In the data rows, 50 means zero.
Here is a table of points, one per row:
tensor([73, 57, 60, 51, 47, 50, 52, 20, 37, 60, 58, 57, 32, 28, 53, 60, 51, 39, 31, 21, 50, 32, 44,
        47])
tensor([31, 62, 41, 44, 46, 33, 65, 50, 43, 45, 42, 51, 48, 54, 49, 44, 35, 40, 53, 55, 30, 48, 62,
        46])
tensor([48, 59, 73, 53, 78, 42, 62, 55, 27, 35, 61, 57, 49, 53, 34, 56, 57, 64, 59, 53, 46, 62, 58,
        54])
tensor([52, 31, 49, 42, 64, 52, 68, 17, 64, 31, 57, 37, 58, 57, 57, 59, 59, 30, 52, 44, 18, 51, 82,
        36])
tensor([56, 26, 54, 21, 40, 34, 54, 22, 79, 43, 42, 0, 35, 36, 61, 83, 86, 36, 54, 54, 79, 54, 61,
        27])
tensor([55, 53, 63, 50, 42, 62, 44, 58, 74, 37, 37, 34, 43, 36, 58, 47, 43, 64, 41, 44, 71, 73, 64,
        64])
tensor([59, 58, 64, 58, 46, 51, 30, 31, 56, 32, 59, 68, 52, 41, 46, 42, 42, 54, 44, 51, 56, 48, 40,
        51])
tensor([51, 78, 42, 56, 84, 63, 58, 62, 63, 36, 63, 48, 47, 47, 64, 40, 41, 47, 74, 72, 47, 36, 59,
        56])
tensor([42, 39, 46, 52, 56, 71, 58, 61, 43, 59, 39, 40, 66, 55, 50, 58, 57, 52, 48, 37, 41, 65, 27,
        68])
tensor([81, 42, 33, 83, 30, 27, 73, 28, 55, 55, 84, 58, 68, 68, 61, 37, 39, 71, 57, 52, 49, 53, 49,
        40])
tensor([26, 57, 60, 44, 57, 48, 42, 48, 53, 36, 73, 59, 38, 45, 69, 39, 43, 49, 54, 47, 51, 48, 48,
        52])
tensor([55, 48, 48, 59, 61, 44, 75, 46, 68, 47, 50, 62, 45, 45, 55, 35, 49, 27, 41, 44, 60, 92, 58,
        72])
tensor([45, 21, 61, 56, 63, 70, 45, 59, 60, 53, 35, 48, 33, 34, 63, 20, 26, 43, 56, 58, 39, 68, 31,
        35])
tensor([33, 84, 46, 27, 53, 48, 47, 46, 60, 65, 43, 39, 50, 39, 44, 61, 72, 57, 51, 43, 50, 50, 55,
        43])
tensor([55, 54, 65, 57, 25, 29, 42, 58, 39, 39, 40, 40, 59, 61, 33, 42, 43, 66, 22, 27, 60, 32, 43,
        59])
tensor([47, 70, 68, 59, 60, 38, 38, 63, 39, 45, 60, 38, 58, 61, 43, 57, 64, 52, 44, 42, 40, 46, 61,
        47])
tensor([58, 69, 10, 45, 44, 41, 37, 83, 28, 52, 57, 48, 57, 57, 45, 68, 73, 19, 51, 53, 46, 50, 35,
        23])
tensor([60, 44, 81, 34, 74, 57, 41, 43, 38, 46, 43, 70, 59, 58, 73, 51, 53, 51, 52, 58, 56, 37, 30,
        43])
tensor([67, 64, 53, 34, 52, 53, 50, 39, 47, 35, 42, 50, 47, 57, 56, 45, 58, 63, 44, 46, 45, 61, 56,
        71])
tensor([50, 43, 54, 54, 54, 37, 54, 56, 45, 66, 38, 38, 49, 47, 72, 51, 55, 63, 42, 49, 51, 71, 63,
        66])
tensor([39, 33, 52, 68, 19, 70, 55, 50, 59, 55, 48, 64, 16, 21, 59, 57, 58, 41, 47, 55, 24, 32, 52,
        64])
tensor([55, 60, 52, 55, 39, 34, 52, 68, 56, 51, 35, 68, 36, 45, 87, 63, 64, 55, 49, 40, 43, 45, 47,
        45])
tensor([60, 44, 45, 35, 54, 56, 65, 73, 39, 18, 50, 45, 54, 48, 43, 47, 44, 60, 48, 48, 62, 57, 51,
        63])
tensor([65, 34, 47, 64, 40, 64, 33, 42, 55, 69, 51, 44, 55, 52, 64, 35, 32, 51, 38, 40, 47, 39, 41,
        55])
tensor([42, 27, 47, 50, 75, 54, 65, 35, 37, 36, 36, 48, 49, 45, 31, 63, 57, 39, 58, 60, 57, 35, 45,
        49])
tensor([19, 49, 57, 26, 42, 75, 52, 54, 61, 43, 12, 53, 71, 62, 54, 41, 47, 44, 47, 38, 42, 48, 27,
        34])
tensor([35, 44, 45, 60, 56, 33, 41, 53, 74, 55, 76, 62, 52, 44, 62, 66, 71, 61, 45, 48, 39, 48, 46,
        60])
tensor([41, 40, 59, 44, 43, 50, 48, 72, 65, 47, 35, 75, 48, 52, 46, 86, 80, 54, 50, 50, 61, 48, 56,
        51])
tensor([27, 42, 30, 42, 51, 38, 58, 36, 40, 53, 56, 63, 44, 44, 54, 34, 41, 74, 60, 50, 57, 12, 79,
        30])
tensor([40, 54, 44, 29, 32, 45, 45, 46, 59, 40, 53, 48, 32, 40, 58, 52, 52, 51, 46, 56, 63, 49, 42,
        40])
tensor([65, 84, 43, 53, 79, 40, 55, 35, 43, 72, 44, 48, 34, 35, 46, 62, 54, 50, 28, 36, 41, 64, 40,
        57])
tensor([39, 64, 60, 71, 51, 64, 46, 56, 45, 56, 64, 49, 39, 45, 62, 65, 61, 41, 41, 40, 49, 51, 76,
        55])
tensor([54, 31, 66, 62, 46, 70, 45, 36, 55, 44, 47, 42, 49, 48, 43, 47, 59, 63, 46, 46, 64, 67, 41,
        30])
tensor([42, 57, 44, 62, 61, 53, 56, 46, 37, 63, 29, 43, 69, 70, 65, 35, 37, 80, 49, 64, 80, 19, 83,
        30])
tensor([25, 70, 64, 50, 44, 45, 30, 49, 56, 38, 64, 58, 72, 76, 31, 49, 47, 59, 27, 33, 56, 55, 54,
        67])
tensor([61, 65, 63, 63, 62, 64, 49, 47, 56, 58, 52, 43, 54, 54, 28, 42, 41, 42, 46, 52, 61, 51, 59,
        42])
tensor([33, 59, 24, 79, 61, 25, 62, 34, 66, 70, 31, 78, 78, 77, 51, 51, 56, 75, 64, 67, 60, 62, 59,
        48])
tensor([44, 39, 51, 39, 52, 52, 30, 48, 39, 67, 71, 63, 52, 51, 35, 52, 53, 52, 45, 44, 40, 53, 53,
        43])
tensor([56, 49, 33, 33, 49, 42, 22, 45, 33, 48, 20, 52, 55, 52, 64, 33, 44, 49, 44, 42, 34, 44, 58,
        60])
tensor([50, 54, 61, 45, 45, 32, 49, 45, 29, 42, 54, 70, 55, 46, 63, 57, 50, 32, 53, 46, 51, 67, 48,
        51])
tensor([70, 74, 31, 45, 40, 51, 74, 20, 23, 44, 51, 28, 34, 40, 57, 48, 44, 58, 62, 61, 51, 55, 30,
        50])
tensor([41, 60, 48, 57, 32, 67, 13, 51, 21, 59, 55, 35, 47, 49, 35, 64, 62, 31, 53, 57, 48, 55, 48,
        45])
tensor([73, 47, 20, 28, 37, 59, 42, 68, 34, 50, 49, 52, 47, 43, 46, 60, 61, 59, 33, 36, 20, 54, 56,
        40])
tensor([37, 34, 46, 67, 61, 43, 37, 70, 36, 55, 24, 37, 46, 56, 79, 51, 46, 45, 61, 54, 63, 64, 52,
        53])
tensor([11, 46, 32, 61, 52, 73, 61, 38, 46, 66, 42, 34, 49, 47, 59, 35, 33, 39, 42, 46, 53, 64, 42,
        48])
tensor([72, 44, 47, 54, 49, 38, 76, 55, 52, 45, 50, 50, 49, 47, 59, 48, 49, 47, 37, 41, 43, 54, 56,
        39])
tensor([40, 51, 29, 51, 66, 68, 52, 50, 50, 53, 71, 39, 70, 72, 50, 71, 66, 45, 27, 29, 52, 29, 25,
        58])
tensor([71, 33, 47, 16, 59, 63, 65, 84, 55, 42, 74, 53, 55, 56, 51, 37, 35, 61, 49, 53, 40, 69, 52,
        31])
tensor([40, 44, 56, 44, 48, 50, 64, 73, 24, 42, 59, 60, 51, 42, 75, 50, 42, 32, 48, 53, 60, 30, 39,
        57])
tensor([56, 68, 31, 32, 36, 61, 47, 56, 46, 65, 71, 52, 38, 48, 37, 49, 51, 51, 46, 41, 59, 74, 34,
        50])
tensor([46, 59, 29, 55, 75, 22, 40, 56, 87, 32, 70, 29, 58, 51, 58, 51, 51, 45, 57, 60, 54, 38, 9,
        53])
tensor([32, 50, 58, 29, 24, 44, 35, 65, 55, 49, 66, 45, 41, 41, 43, 52, 51, 45, 65, 64, 58, 44, 72,
        41])
tensor([45, 48, 58, 55, 55, 54, 39, 30, 49, 17, 44, 57, 51, 53, 58, 54, 49, 51, 59, 52, 78, 55, 51,
        53])
tensor([58, 38, 72, 41, 31, 40, 76, 44, 48, 66, 57, 45, 44, 47, 70, 62, 64, 53, 31, 40, 32, 33, 43,
        68])
tensor([53, 35, 78, 81, 40, 70, 76, 66, 69, 8, 15, 56, 19, 24, 20, 49, 53, 43, 62, 63, 22, 19, 16,
        34])
tensor([51, 74, 61, 24, 47, 65, 58, 48, 51, 59, 48, 35, 64, 69, 56, 38, 39, 36, 75, 74, 44, 38, 48,
        57])
tensor([32, 52, 29, 38, 9, 36, 58, 44, 55, 40, 44, 42, 59, 54, 24, 45, 41, 55, 54, 55, 27, 59, 58,
        58])
tensor([48, 52, 44, 35, 63, 38, 33, 50, 52, 73, 57, 54, 23, 28, 37, 33, 38, 31, 58, 67, 32, 60, 60,
        57])
tensor([42, 33, 38, 50, 43, 60, 59, 40, 53, 46, 56, 56, 44, 52, 43, 56, 51, 33, 41, 46, 68, 67, 35,
        43])
tensor([65, 57, 81, 44, 43, 51, 59, 44, 53, 73, 46, 68, 54, 58, 47, 54, 60, 46, 48, 46, 39, 48, 27,
        48])
tensor([51, 57, 45, 56, 48, 51, 65, 79, 55, 44, 50, 51, 41, 35, 56, 43, 33, 83, 54, 48, 51, 64, 50,
        20])
tensor([56, 48, 33, 52, 51, 61, 36, 58, 34, 36, 46, 56, 47, 53, 44, 38, 50, 45, 38, 36, 51, 36, 38,
        79])
tensor([43, 65, 44, 70, 42, 51, 52, 62, 54, 42, 48, 47, 39, 34, 16, 42, 47, 49, 46, 36, 60, 66, 62,
        60])
tensor([33, 25, 40, 33, 41, 53, 50, 36, 54, 65, 57, 61, 43, 50, 32, 44, 38, 76, 51, 41, 66, 51, 38,
        66])
tensor([68, 54, 43, 57, 29, 71, 44, 46, 48, 39, 52, 41, 54, 45, 57, 47, 50, 65, 59, 61, 41, 31, 64,
        65])
tensor([39, 52, 56, 57, 62, 35, 36, 52, 49, 34, 56, 47, 47, 46, 49, 43, 40, 42, 49, 54, 25, 52, 43,
        61])
tensor([48, 62, 77, 56, 68, 42, 67, 47, 35, 68, 55, 55, 57, 56, 33, 40, 42, 42, 55, 46, 60, 24, 55,
        51])
tensor([36, 51, 47, 57, 50, 49, 73, 60, 43, 37, 44, 45, 65, 75, 23, 51, 48, 61, 40, 48, 45, 73, 41,
        43])
tensor([62, 41, 60, 72, 68, 53, 14, 40, 49, 57, 37, 39, 47, 46, 55, 45, 36, 41, 49, 41, 46, 54, 52,
        64])
tensor([47, 51, 62, 76, 31, 32, 46, 34, 29, 79, 67, 44, 64, 57, 60, 49, 54, 54, 74, 72, 66, 56, 35,
        26])
These points spread out most along one direction. Take the direction at right angles to it along which they spread out most. Go by this last direction. Where along it does each point below lie, from 0 to 99? The average is 50, and the first point in the table lies past the average. One standard deviation of the points above along it is 16.
tensor([79, 38, 54, 58, 44, 49, 57, 72, 43, 49, 49, 50, 51, 52, 42, 40, 45, 19, 49, 47, 84, 42, 64,
        51]) : 45
tensor([42, 52, 63, 33, 43, 64, 61, 37, 48, 63, 54, 58, 61, 61, 64, 62, 54, 50, 61, 66, 47, 59, 66,
        70]) : 50
tensor([61, 60, 49, 56, 59, 50, 16, 63, 59, 40, 52, 62, 39, 43, 83, 52, 46, 66, 42, 41, 40, 46, 63,
        43]) : 52
tensor([49, 45, 55, 65, 61, 43, 53, 61, 47, 77, 53, 59, 40, 33, 23, 57, 56, 48, 62, 59, 52, 50, 64,
        64]) : 51
tensor([60, 48, 30, 46, 61, 50, 22, 50, 53, 49, 63, 68, 61, 60, 44, 48, 50, 61, 77, 78, 56, 38, 40,
        74]) : 46
tensor([32, 61, 45, 58, 47, 64, 64, 44, 79, 49, 15, 74, 49, 50, 45, 39, 34, 39, 45, 44, 64, 22, 46,
        13]) : 18
tensor([82, 55, 58, 44, 66, 54, 41, 61, 75, 58, 61, 38, 67, 72, 44, 44, 34, 47, 51, 49, 19, 47, 32,
        69]) : 54
tensor([62, 27, 53, 41, 36, 5, 47, 39, 81, 48, 29, 36, 57, 61, 41, 43, 32, 44, 62, 59, 60, 50, 62,
        39]) : 31
tensor([64, 66, 61, 46, 36, 54, 55, 49, 44, 59, 42, 58, 53, 39, 53, 66, 66, 63, 58, 58, 29, 63, 53,
        58]) : 62
tensor([60, 31, 29, 70, 44, 41, 46, 43, 31, 73, 51, 50, 63, 69, 34, 87, 84, 83, 93, 94, 59, 47, 62,
        50]) : 50
tensor([46, 21, 42, 55, 51, 32, 54, 44, 39, 52, 57, 64, 44, 38, 29, 45, 50, 28, 42, 49, 61, 41, 49,
        53]) : 51
tensor([44, 51, 63, 31, 75, 69, 33, 33, 43, 42, 55, 49, 51, 51, 36, 43, 40, 45, 33, 39, 53, 69, 72,
        6]) : 50
tensor([67, 32, 47, 44, 46, 66, 61, 70, 74, 66, 57, 38, 62, 61, 51, 42, 46, 28, 49, 43, 54, 37, 60,
        67]) : 49
